Rows swapped in pairs by one turn or mirror: which row each one swaps with:
mavum: [  4   2  25  -5   0 -11  10   2 -15  13 -27 -16   3  24 -11  -8   0  12
  21   5  10]
zesad: [ 13 -24  29  -1   1  -1   1  15 -20   9 -50  19   3  -4  -5  20  -2   9
   1 -22  -6]
Mobu: [-14 -51  23 -30 -10 -18   8   3 -12  -6 -31  -1   4 -15 -29   1  -9 -13
  14  18   6]
limok: [  2 -16  22 -37  16   1   3 -16 -26 -15 -35   3  30  -3 -17  -2   4  15
   5  47   5]
lapi: [ 14 -13  55   5  -8  -4 -13 -14 -12 -10 -27 -17   3 -11 -15  10 -12  18
   8   6   8]
mip: [ 13 -19  39 -32  14   6   7 -24 -27 -36 -47   6 -11  -7 -14  29   6  20
  18  29   5]
zofus: [  0 -29  15 -34  -2  -7  -2 -22 -17 -16 -39  13 -40  -4 -11   6  -4  14
  -9  -7   1]
pirez: [ 23 -14  21   0  17  -2   9 -18 -20 -35 -38   5  31   3 -36  23  -1   5
   0  21  20]
dum: [ 12 -21  14  13   8  -1   5  -8 -16 -32 -10  -7  36  -2 -20  29   3   8
  -2  29  -3]
Lemo: [ -2 -40  20 -34  -7   2  -9  -2 -21 -22 -42  -9  -4  -6   8  34   7  11
   2 -11  28]
zapod: [ 10 -34 -11 -19  12  -8  -7  -9 -19  -6 -31   7  -4  -7   6  27  20  12
   6 -19  21]
sasop: [  7 -17  26 -31  12   2   7  -4 -14 -25 -44   9  24  -6  16  23   7  25
   4 -21   0]
Rav: [ -7 -24  12  -1   8  -1   0  -8 -26  -5 -11   2 -31 -10  -1   4  -6  15
   5  31 -23]
vutef: [  2   7  18 -19  20   0  30  -7   9 -19 -46  -6  12  11 -11  10 -13  16
   0   5 -12]
sesun: [ -5 -25  31   3   0 -12  22  16 -25  10 -21   6   7   0 -40  15  -7  10
   8   7  13]
suku: [  6 -20  20  -3 -20  -7  -2  10 -23 -27 -22  -5  15  24   0  16 -13   0
   7  -8  27]
loto: [ 13 -19  22 -14  27  -5  -5 -13 -33 -14 -33  18 -12 -16 -22  17  21  22
  16 -17   0]
duv: [  1 -28  -6   0  25 -21  17 -11 -28 -12 -34   6 -14  -1 -14   5   3  10
 -16  14 -29]
Pibi: [ -4 -35  39 -15 -24  10   8   2 -24 -25 -50  -4  -2   2 -17  28   4  11
  15 -12  15]
muba: [  1 -11  27  -4  -5 -22  20  10 -15  -3 -28   0   9  23 -37  -4 -12   2
   6  21   9]
vos: [ 11 -47  16 -12  -9  -4  -9  -4 -26  -2 -20  -5  -1  -9 -12  30  20   5
  11   3  35]
vur: [ 13 -18  23 -10  15 -10  11  -3 -14  19 -44   6  10  -1   3  -8   7  16
   0 -20   5]
Mut: [ 14 -23  11  -7   7 -13   3 -18 -18 -25 -11  26  17   1 -32 -18   9   5
   0  12   2]
lovo: [  3 -55  13 -15   7  -5  -1 -20  -8 -12 -25   1  -2 -24  -4  34  -3 -12
   1   6  27]
bav: [-10 -22  23 -25   8 -14   1 -18 -13 -61 -24   7   4  -5   1  -1  -1  16
   0  14  -5]
zugil: [  3 -23   7 -10  14   0   5   6 -25 -44 -13   8 -10  -4  14  34   8  12
  13  31   7]
Temul: [  4 -12  -5  -9  28 -29   0 -19 -19 -20 -29   4  -2  15   0  20  18   4
 -13  12 -19]
bur: [  5 -17 -16 -17  12 -25  -5 -18 -16 -15 -20   7   5  -4  -1   4  13   5
  -2  22 -28]
mibar: [ 17 -18   9 -13  -9  -1   5  17 -21  16 -50  12  12  -5 -16   5   1  10
  16  -8  -4]
vikub: [-10 -20  15 -15  22 -15   1 -25 -27   2   1   4   8  -5   0  13   7  19
 -10  32   8]
tanu: [ 23 -18 -16 -30  10  -3   3 -17 -23  11 -32 -23  -8   0 -12  18  -7  25
   2  16  11]
gegup: [ 15 -25   7 -20   2  -3   5 -16 -19 -37 -30 -11 -13   5 -13   0   1   9
  -4  53  -8]
Palad: [ 26 -15  19  -3   0 -19   8  -4   3 -16 -13  -3   1 -26 -27  -1 -16  20
  13  -2 -14]
todiv: [  2 -14  21  -6   8  -9  10  -2 -13 -64 -33  -7  20   3 -18  29   2  12
  -3  13  -8]
zame: [ 19  -1  22  -2   1  -8  -4 -23   1  -9 -28 -23   5   9   5  -3 -15  13
   1   8 -19]
sizo: [ 10 -21  10 -23   7  -3   9   9 -23 -46 -26  -9   4  -2 -31   1  -2   8
   0  46  -4]
pefa: [ 18 -29  36 -23 -17   4   9   8   6  -3 -40 -16   3  -2   0  -5  -8   0
  18   9  18]
tafol: [  7 -37  25 -42  -9   2  -5   8  -5  -7 -25 -17   9 -10   5  -5  -6   1
   9   9  26]
lomu: [ -6 -29  20 -27  15  -2   1 -11 -16   6 -13  12 -13 -15  12   8  -2  15
   0  39   5]
Rolud: [ 20 -22  13  -9   4  -5   6   0 -19  -3 -45 -12 -45  -4 -14  16   4  16
  20  12  -6]
Bon: [  0 -44  -9 -22  16  15  21   2 -12  16 -29   6  11  -5  -7  15  -2  -3
   7  15  12]
dite: [ -1 -22  13  -6  15 -13   5 -16 -18 -12 -32 -35 -22   0 -15  37   4   9
  10  37   5]
rivid: [-11 -19  17 -18   9  -5   7 -31 -12 -49 -25 -17  11   5   7  29  15  11
   1  22  -8]
gur: [-12 -32  15 -32  -2   9  20  12 -22 -20 -59 -11   4  11  -7  19 -10  11
  12  -1  23]
gen: [ -9 -21  -2  -4  22  -7   6 -17 -17  -6 -29 -19  21  10 -12  26 -16  -3
  -7 -15 -16]
zep: [ 14 -15  -3  15  10  -3   7   0 -18 -37 -30  11  26   0 -22  20  -5  14
  -5  -7 -15]
Sile: [ -4 -35  -2 -21   2 -23  13  -5 -30 -44 -42   2  -7  10 -17  29   1   7
  -8 -10 -14]
nunad: [ -7 -33  34 -23  -9 -15  10 -23  -3 -23 -38 -22  10  11 -10  24 -25 -14
   7   0   2]

Swapped with vos: dum
Swapped with nunad: mip
Swapped with rivid: Pibi
Swapped with lomu: muba
Swapped with Rolud: zame
Swapped with pefa: gegup
Swapped with suku: zugil

Rows swapped in pairs by one turn or mirror: which row each one swaps with:
dotu: [-10 -13  -4   5  -3  22 -13   8   0  25  -8   5   7  13   2  43 -48  18
  15]
rez: [  1 -10 -31   7   4 -14   8 -31  27  30  18 -11  25  -8  -6   3 -17   5
  -8]
vov: [-18  -2 -12   3  12   1  -3  37  12  26  -7  -8  25  -5  -6  18 -22   2
  11]
zek: [ 16  14 -15  -7  36 -17   9 -14   9  17 -10 -20   9 -19 -20  25 -24 -15
   3]
tuf: [ 25  28 -15  20   4  11   2 -36   4   1  -2 -17  14  -9 -10  36 -26  12
   4]
sabo: [ 34  -3 -45  -1  10   6  -5 -40   7   5  -4 -21   1   4  -3  29 -25   9
  -3]
palef: [ 13 -10  -5 -12   5 -10   0 -36  17  10  -6 -19  50 -12  -2  26 -26  11
  14]
geso: [ 36 -10 -28   3   8  10   0 -48   1   0  -4 -24  15   0  -8  32 -29  10
   9]
bufub: [ -1   0 -10 -23  17  22  17  -4  26  -9  -9  -6   6  11  -9  26 -29  10
  33]
dalus: [  2  -4  -4 -12  17 -27  11 -23  21  39  13 -21  10  -6 -12  15 -27   7
  -9]
Dabe: [ 14 -19 -21 -19  22  20  -1  11   7   8 -12   2   9  19 -11  -3 -27  -1
  -8]
Zenul: [ 46   9 -21  -8  24  17  10 -23  -3  19 -16  -8  14 -11 -18  24 -29 -10
   2]
Saso: [ 29  14 -19   9   5  26   4 -18  -5  15   3 -31  11  -9 -15  46 -18   1
 -12]
Vamub: [ -4 -40  23  -6   5   5   4 -17   5  13   0 -13  19   2 -13  23 -19   6
  10]
kod: [ 15 -27  22 -14  19   7   6  -1  23  37   5 -13  16   9  -9  22 -20   9
  13]
losu: [  4 -20  12   0  21   7   1  -2  -7  -5  -6 -10  38   2  -2  31 -50  12
   7]
duvu: [ -3  12  15   6  27   3  -6  20   8  26   9 -14  21   2 -11  24 -44   6
  12]
Nep: [ 12 -16 -43   6   6   3   0  11  16  36   1 -26  30  -4  -5  27 -56 -11
   4]
limil: [  7   8 -15 -29  27   6  12  -1  13   0 -10 -10   8  20 -33  21 -30   8
  10]
Sedus: [ 32 -29 -16  10  13   7  -2 -45   3  20   2 -18   4  -1  -4  28 -41  16
   3]
Tev: [  0   3 -32  23  34  11   3  24  16  28   2  -5  -4   2 -14  22 -27  -2
   6]
Dar: [ 14  -6 -13  -5  12   1   7  41  19   5   3 -17  10  -8  -8  24 -24  -1
  -2]
kun: [  0 -13 -39  -2  10  -2   3 -17  15  26   0 -13  58 -12  -8  26 -17  -2
   7]
nizez: [ 21   4 -23 -12  18  26   6   9   1   4 -30   7  10   7 -17  21 -34   8
  14]
Ses: [ 11 -17 -15   2 -15  -2 -11   2  -5  17  -5 -24   3 -11  16  43 -44   7
  22]
niba: [ -4  -4 -19  21  20   1  17 -28   7  36  -4 -14  40 -18  -6  13 -28 -16
   6]
Sute: [ 19  -4 -32  24  13  28  -4   0 -12  12 -10  -4   7 -11   8  45 -17   9
   8]
bopi: [-21 -14 -47   0   3  10   2 -15  11  38   3 -18  35  -4  -9  29 -23  -1
   0]
vipu: [ -7 -30 -21   9   7   3   2 -46  10  18   0  -5 -10   0  -2  28 -34   0
   5]
Keb: [-12  12  -9   1   8  10  -2 -39  18  -4  -5 -11 -11  -3  -6  25 -18   0
  10]
mif: [ -1 -15 -19 -12 -10  10  -6   9   9  -3   7  -8 -14   9  13  15 -24  15
   8]
fes: [  5   6 -33   0  35   3  14 -16  11  15 -16 -11  27 -20 -13   2 -21 -13
  17]
Bipeb: [-15 -14 -24   7  -4   9 -13  18  20   3   6  -8   6  25  -8  22 -33  12
  21]
Gub: [  5  -8 -29   7  28   4  16 -28  10  35  -5  -8  37  -7 -18   1 -21 -11
  10]
Bafeg: [  3   4 -23  -8   4   3   3  41  12  17   2 -16  28  -8 -12  20 -35  -5
   3]
pufol: [ 14  -6  -9   7 -10  19  -8  15   3   7   3 -16  -8  15  -2  38 -45  22
  -2]
lalu: [-23 -19 -15  -8  12  -2   1  -3  25  15  13   6  10  20   5  15 -39  17
  13]
Kud: [-18   2  13  10   2   4   0  13   1   7   0 -14  41   7  -8  23 -31   5
   6]
pilo: [ 49   0  -2 -13  14  10   5 -23  27  16  -3  -5   2 -11  -6  28 -39  13
   3]
Banod: [ 37   3 -25  10   1  37   7 -32   1  17   2 -10  13   4 -17  32 -29   1
  -6]
Lem: [-11 -15 -19  -1  23   9   6 -23  39  21  -8  13  27 -18  -1  13 -27   5
  23]
Paz: [ 11 -50   1   8   9   6   0   3  19  15  -3 -13  36  -1 -10  28 -38   8
   4]
Samab: [ -1   5 -16 -11  25 -24   8 -12  28   3   7 -26   6 -24 -12  22 -18   1
   1]
divaz: [ 19  33 -13   9   6   8  -6 -44   8  10  -4 -11  13  -7  -8  26 -27   4
   6]
namo: [ 13  -3 -16 -12  -5   9  -4  13   7   5   2  -9   1  32 -10  13 -25  17
 -15]
Kaz: [ -7 -19 -13  20  -7  14 -17   1   1  26  12 -28   2   0  -5  40 -47  14
   7]
Togop: [  2 -17  -9  15  -3  26 -18   8  -4  16   7   0   4  11  -1  42 -32  23
   3]
Vofat: [ 49   2 -28   9  -8   9   1   4   8  32   4 -21  19   3 -12  22 -20   6
   2]
Visod: [ -7  -5 -37  31  -4  17  -1  -8  12  15   0  -2  40   1  -6  30 -26   9
  30]
niteb: [ 20   6  11   4   0   0   6  29  -8  22   2 -15  11   1  -8  25 -27   9
   9]
mib: [ -2  14 -35   1  12   5   5  30  -3  22  -4 -18   1 -14 -11  21 -18   3
   6]
vetas: [ 24  12  23  -9  13   2  -1   9  11   5   1 -15   1  -3   1  21 -25  -3
   8]
moro: [ 21   4 -22   1  18  27  18 -30  22  18  -2   3  10  14 -24   4 -17   6
  -5]
Puzu: [ -7   0   0   1   5  10  -3 -40   7  34  -2  -6 -18   1  -7  25 -37   5
   6]
gop: [ -1 -14 -38   5  -3  -9   4 -25  25  41   4 -14  26  -2  -6   0 -19  -1
  -5]
Fope: [  0 -40 -35   9  18   6   4 -33  18  12   0  -5  37  -8  -8  24 -33   2
  10]

Swapped with pufol: vov
Swapped with gop: tuf
Swapped with palef: moro
Swapped with Banod: kun
Swapped with Gub: geso
Swapped with bufub: kod
Swapped with lalu: vetas

Rows swapped in pairs by one turn or mirror: which row each one swaps with:
fid: [ -5 -24  -3 -15   7   2  -6   0  17  18   0 -19  -2  13 -10 -43   4   7
   0  -3  -9]
zetaf: [-20 -13  -5 -16   0 -18 -11  -1   0 -13   7  18 -14  13   7   4  27  20
   7 -16  -3]
Rel: [  8   9  16 -11 -12  10 -20  25 -25 -10   7   5  -5  -2  10  16  -1   0
   1   3  11]
gof: [ -4 -21   3 -18  11  -4  -8  -1  12  12 -12 -20   2  14  -6 -42   1  11
   0  -4  -1]
dil: [ -5  19   6   2   4   0   7   0   2 -12 -27   8  31 -10  -9 -22  -4 -14
 -10   6   8]
Lun: [  6   9  13 -17 -10   9 -23  25 -21  -9   6   6  -4   2  15  16   1   5
  -5   7   7]
nup: [  8  -3  -4  10 -12   0  14  -8  28   7   1  32 -13   4  10  -1  -4 -15
 -16 -28  -1]
reka: [ -4 -23   4 -15  12  -4  -5  -2   9  18  -1 -17  -3  14 -13 -41   3  12
   5  -2  -6]
Gef: [ 15  -4  17   4  -1  17  -4 -25   2  12  14  11 -22 -15  21 -16  -7  21
  15  11   2]
vavu: [  7  11  13 -20 -12  12 -18  28 -24  -8   2   6  -4  -1   8  11  -3  -2
  -3   3  10]
nim: [ 17  -9  17   6  -4  15  -2 -23  -2  13  22  13 -20 -16  19 -17  -5  21
  10   3  -2]
mit: [  5  18   4   6   4   1   3   6   5 -14 -27  16  27 -14  -6 -17   2 -23
  -8   0   3]
vepe: [  7  13  -1   7   6   1   7  -1   3 -14 -23  10  29 -20  -3 -18   0 -16
 -11   8  12]
ren: [ 14  -8  20   8  -2  16  -6 -20   0  18  16  10 -19 -17  17 -19  -6  19
  16   5  -5]
tela: [  4  -8   1   9 -15  -6  14  -8  25  12  -2  31 -18   8   9  -6  -6 -12
 -12 -30   1]
Vada: [ 19  -6  19   8  -3  17  -6 -18   0  12  25  13 -17 -18  13 -20  -7  19
  11   3   1]
biti: [ 11  10  15 -19 -15  10 -18  27 -21  -9  11   4  -8  -2   8  10  -1  -1
   3   1  12]
bovi: [ -9 -22   1 -14  13  -3  -1   0  16  18  -3 -20  -4  14  -8 -40   4  12
   3   5  -4]
Livi: [-17  19 -26   6  -7  17   6 -15  12  -5  -5  16 -18 -15  -1  10   0  13
 -15   1   9]
dak: [-16  21 -24   9  -7  18   3 -21   9  -1   2  17 -16 -17   0   2  -1  12
 -21   4  11]
Tobid: [  8  10  15 -12 -16  11 -24  25 -23  -7   3   3  -4  -2  11  14  -3  -4
  -1   4   7]
kage: [ -5 -24   5 -14  19  -5  -2   6  17  14   1 -17  -4  16  -4 -40   5   6
   4   6  -3]
lev: [ -2 -12 -12 -31 -17  12   4  -2  15  11  17   6   0   0  -7  10  28 -13
 -11 -13 -15]
Tapon: [-24 -16  -9 -12  -2 -17 -12 -12   3 -12   7  13 -17  15   6   3  22  21
   2 -16   4]
Gigu: [  2  14   1   5   8   6   3   2   1  -7 -27   9  34  -7  -6 -19   1 -21
  -8   7   6]
sizi: [ 17 -12  16  11  -2  17  -5 -18  -3  14  17  12 -24 -16  18 -13  -6  19
  14  10  -3]
ketol: [ 17  -9  13  10   2  21  -2 -21   3  17  16  14 -13 -17  20 -18  -4  25
  10   5   1]
muza: [  6  -6  -3  12 -13  -5  10  -9  25  12   1  30 -15   3  11  -4  -6 -15
 -19 -29   1]
bipa: [  4  17   4   1  12   7   2   0   4 -11 -30  10  30 -16  -8 -20  -2 -10
 -10   6   2]
Selim: [  4  12  15 -14 -15  12 -21  28 -19 -11  11   5  -7   0  12   9   0  -6
   0   7  10]
Toved: [-23 -16  -7 -15   3 -22 -10 -10   1 -12   7  17 -17  11   9  -1  22  15
   5 -18  -1]
gez: [ -9 -21   2 -20  14  -8  -1   0  16  12  -7 -19   1  15  -8 -38   0  13
   0   1  -2]
karof: [ -7 -25  -1 -14  10  -4  -7   3  18  19  -6 -18   0  15 -10 -36   6  13
   8   2  -2]
defed: [-19  21 -25   7  -6  18   8 -13  13  -5  -2  13 -10 -18  -3   7   1  15
 -21   3   6]
zon: [  1  18  -2   8   9   2   3   3   1  -8 -24  13  29 -12  -3 -14  -1 -21
  -9   6   8]
Votid: [-10 -22   2 -16  10  -3  -3  -3  12  11  -6 -15   7  18 -12 -40  -3  13
   3   1  -5]
gafi: [ 14  -9  18   7  -3  17  -6 -19  -2  15  20  10 -22 -18  15 -16  -5  21
  15   7   3]
nisev: [-21  22 -23   4  -3  13  10 -14   6  -4  -2  22 -13 -17  -1   8   3  15
 -16   3   5]
sadi: [ -8 -20   6 -13  14  -3  -5   3  16  10  -6 -17   1  15  -9 -43   4   3
   8   3   2]
Bik: [-25 -16  -8 -12   2 -18 -12  -8  -2  -5   9  18 -14  10  10   3  27  19
   0 -18  -2]
zili: [  9  11  16 -19 -14  12 -19  22 -19  -9   7   6  -9   0   8  18   0  -2
  -3   3   8]
mer: [  2  15   2   8   7  -1   3   2   1 -17 -25  14  30  -9  -4 -14  -1 -20
 -11   9   7]
firuv: [ -3  -8 -15 -27 -22  16   3  -1  10  16  14   3   4  -1  -9   9  30 -13
  -8  -4 -17]
pem: [  2  14   1   4  10   1   8  -3   4 -15 -25  10  32 -13  -6 -17  -3 -13
 -13   9   7]
mumag: [  6  13   0   8   6   4   5   5   6 -17 -21   8  29 -14  -2 -15   1 -20
 -11  16   9]
dorez: [  2  -3   0  16 -13  -7  11  -6  26   4  -1  34 -16   5  10  -8  -7 -13
 -13 -25  -2]
Nibe: [ -5  -5 -15 -28 -15  15  -1  -1  17  17  17   6  -1  -4 -10  17  24 -11
 -12  -8 -13]
bolem: [-24 -14  -1 -12   2 -19  -7  -8   6  -9   8  16 -19  16   8   1  22  22
   4 -17   3]
Kes: [ -6 -23   2 -17  18  -4  -4   7  15  12  -2 -19  -4  15 -11 -36   2  11
   4  -1  -2]
Musuk: [  7  -3   0  16 -10  -5   9  -7  24   9  -2  32 -18  12   9  -4  -4 -16
  -9 -26  -2]
zikir: [ -1  -9 -13 -31 -14  14   5   0  16  10  14   6   4  -2  -9  14  28 -12
  -5 -12 -17]
pubi: [ 12  -9  18   8  -5  17  -6 -17   2   9  23  13 -21 -15  17 -23  -4  17
  17  10  -1]
movom: [-20  17 -27   3  -7  17   7 -18   6  -7   1  20  -8 -16  -1  10   0  12
 -18   9   8]
kam: [ 15 -10  20   8  -2  19  -5 -25   2  13  17  10 -17 -15  14 -22  -3  21
  14   2   1]
fuze: [ -5 -23   5 -12  10  -2  -3   3  18  20 -12 -15   3  17  -9 -42   4   7
   5   2  -1]
Fezu: [  6   8  14 -23  -9  10 -23  24 -21  -8   0   5  -8   4  11  14   3  -2
   0   1  16]
lav: [ -8  -7 -16 -30 -19  15   1  -2  12   8  18   0   3   0  -9   8  27 -12
  -7  -6 -16]
zoluz: [  7  -8  -6  12 -12  -7  11  -9  25   7   1  32 -14   4  17   1  -2 -12
  -6 -30  -2]
moduk: [  8   8  18 -12 -12  10 -22  22 -23  -6   7   1 -10  -2  12  17   3  -3
  -2   6   8]
lis: [  1  13  -1   7   6   5   4   7   2 -10 -22   9  34 -13  -5 -25  -2 -15
 -10  11   7]
pogam: [  7  18   3   7   1   1   5   4  -1 -14 -27  11  29 -15  -9 -15  -3 -15
  -9   6   8]
moviz: [ -5  -7 -13 -27 -16  19   6  -4  11   9  15   7   9  -3 -11  13  26 -13
  -9 -12 -16]

Swapped with kage: mumag
Swapped with zoluz: Nibe
Swapped with dorez: lav
Swapped with zikir: muza
Swapped with Kes: vepe
Swapped with gez: pem
Swapped with lev: nup
Swapped with tela: moviz

